In the rows, zero is written as 128.
One turn sends every row of this set to another row. A few are shown first. Where does it send the rows asked after them?
J_932: [131 122 150 139 127 123 153  95 126 155 110 114 136  85 131 143 122 128
 101 145 149 170 102]
J_691: [135 120 151 144 127 126 156  97 121 143 101 111 140  91 126 134 123 126
 107 140 152 163 105]
J_394: [126 122 152 145 126 129 157  97 121 153 110 111 139  91 132 141 125 124
 101 145 154 169 110]
J_384: [120 148 124 132 130 131 149  90 138 143 175 121 148 132 157 143 132 162
 147 144 119 112 122]
J_705: [164 149 133 126 132 143 142  91 145 130 146 124 133 127 164 133 148 132
 127 115 125  88 137]
J_806: [150 159 130 120 133 148 150  89 153 138 145 126 134 126 160 147 122 153
 151 121 129  97 130]
J_149: [133 120 150 145 126 125 155  96 120 148 103 111 141  89 125 132 125 125
 104 141 152 164 104]
J_518: [127 123 152 144 127 133 159  98 124 150 108 110 138  92 133 144 119 125
 105 145 158 169 108]
J_710: [135 122 151 140 127 122 151  96 125 151 109 114 135  86 132 140 127 124
  95 143 147 169 103]
J_863: [146 154 125 122 135 148 149  91 146 117 151 115 138 133 161 147 118 155
 152 135 130 108 125]
J_800: [157 137 141 117 139 147 146 101 146 117 151 125 129 134 139 130 152 121
 122  98 132 103 131]
J_309: [141 121 151 138 127 125 153  97 127 147 103 113 134  86 134 141 124 124
  97 142 150 168 103]
J_715: [154 164 138 129 124 131 148 107 143 151 172 121 146 132 143 131 175 135
 129 120 134 108 123]
J_286: [154 177 134 117 126 147 155 107 157 145 156 123 140 129 141 145 144 150
 153 121 144 113 120]
J_843: [136 124 150 138 127 127 154  96 130 149 105 114 134  86 132 144 119 129
 103 143 151 169 103]
J_422: [128 129 143 128 135 130 144  98 138 145 179 132 142 134 134 126 163 127
 121 107 121 110 131]
J_400: [112 140 138 121 135 136 155  95 148 155 177 132 141 133 130 141 132 151
 149 114 126 120 122]
J_780: [131 120 150 144 127 126 156  96 122 146 102 111 141  89 124 136 121 129
 107 141 153 165 103]
J_526: [141 145 135 136 127 127 140  88 137 154 169 128 143 126 160 130 160 137
 122 123 114  92 135]
J_254: [130 121 149 145 126 124 156  95 120 149 105 111 141  90 125 134 123 126
 105 141 150 164 104]
J_392: [140 149 139 109 141 154 156  99 157 124 149 130 129 134 133 145 120 144
 153 104 137 113 125]
J_386: [137 137 127 137 129 126 139  92 129 134 175 117 146 133 163 127 158 138
 121 137 114 103 130]
J_252: [170 170 138 121 126 145 149 109 152 134 153 121 138 131 144 136 163 134
 135 116 143 105 124]
J_991: [133 123 150 144 127 133 157  98 122 145 104 110 135  90 134 142 123 121
 101 143 159 168 110]
J_974: [132 121 152 145 126 130 156  97 120 149 107 110 137  91 134 140 127 119
  97 142 156 167 111]
J_958: [161 144 127 128 135 143 139  94 138 109 150 113 136 134 167 132 146 135
 125 131 124  99 130]
J_664: [125 153 129 129 129 132 149  86 147 162 168 129 147 125 156 143 134 156
 147 129 119 102 129]
J_769: [138 170 134 125 124 133 154 105 150 164 176 125 150 130 139 141 157 152
 146 125 137 116 119]

J_780 moves to J_691
J_806 moves to J_705
J_392 moves to J_800
Where do these go?
J_710 moves to J_932
J_252 moves to J_715
J_974 moves to J_394
J_384 moves to J_863

One turn sends every row of this set to another row. A few are shown first. Where does it send the rows asked after them?
J_951: [109 116 134 141 134 113 121 134 163 123 127 153 120 114 108 127 135 149
 120]
J_224: [125  97 141 145 115 136 131 153 145  99 117 125 127 118 122 105 134 137
 116]
J_678: [127 101 138 151 128 130 129 140 157 108 116 130 128 117 108 113 142 136
 113]
J_968: [131 111 153 153 128 141 133 134 157 109 108 141 126 118 106 123 149 132
 116]
J_535: [151 110 131 150 112 138 130 141 103 138 127 108 105 118 123 125 139 131
  92]
J_575: [136 146 119 158 138 121 122 117 114 147 133 120  97 159 111 132 114 156
 138]
J_339: [156 121 140 152 125 140 131 125 115 146 120 121 106 117 109 140 152 128
  91]
J_744: [142 153 146 150 120 144 130 121  98 140 117 129  93 165 124 138 111 151
 146]
J_350: [144 127 145 132 111 120 141 126 140 133 148 146 103 173 131 140  95 138
 139]
J_925: [142 127 142 135 111 120 141 126 140 132 151 144 104 174 130 139  93 138
 140]
J_615: [133 139 116 152 126 123 123 129 102 140 135 112  98 161 124 123 104 157
 138]
J_623: [142 126 141 135 114 117 138 124 141 133 153 144 105 173 128 139  93 139
 139]
J_899: [105 105 128 133 116 115 122 152 145 111 131 139 118 115 129 111 119 151
 121]
J_94: [134 149 127 118 145 113 149 144  97 109 116 147 116 143 141 152 140 129
 128]
J_195: [132 147 119 120 152 103 146 142 104 112 122 143 118 141 136 152 140 129
 126]
J_772: [133 151 124 121 150 109 146 141 102 112 117 148 117 142 136 154 141 128
 127]
J_849: [155 116 145 145 106 150 133 140  98 137 118 115 103 120 127 130 141 130
  95]
J_88: [158 125 151 148 114 152 135 130 104 141 114 123 103 120 117 140 148 127
  95]
J_482: [112 111 153 125  98 137 130 160 129 105 117 146 115 120 143 115 117 149
 128]
J_805: [143 129 143 136 115 119 139 122 142 134 150 145 103 173 126 141  94 138
 140]
J_296: [117 129 161 137 129 135 130 128 157 122 110 168 115 119 110 141 141 145
 128]
J_141: [137 144 134 147 115 138 127 132  92 136 126 116  95 163 132 126 103 154
 143]
J_724: [152 113 128 152 124 133 128 132 113 144 127 113 106 117 112 130 146 130
  89]
J_570: [130 144 115 121 147 103 145 147  99 109 124 140 118 141 142 148 136 131
 125]
J_929: [119 125 173 128 106 148 136 143 137 111 104 164 111 121 131 133 131 144
 133]
J_681: [133 112 166 147 117 153 136 139 148 103 101 143 124 120 115 124 146 131
 120]
J_143: [132 146 122 118 143 109 147 149  95 107 120 142 116 143 145 148 135 130
 127]
J_166: [141 156 138 156 134 134 127 113 111 147 122 131  95 162 111 141 118 152
 143]
J_953: [129 104 159 142 108 151 135 153 138  97 106 133 124 120 128 113 136 134
 120]
J_804: [145 129 146 134 113 121 140 123 141 133 149 148 103 173 127 142  95 139
 140]

J_925 moves to J_623
J_681 moves to J_953
J_570 moves to J_195
Where do these go?
J_744 moves to J_141
J_849 moves to J_535
J_899 moves to J_951

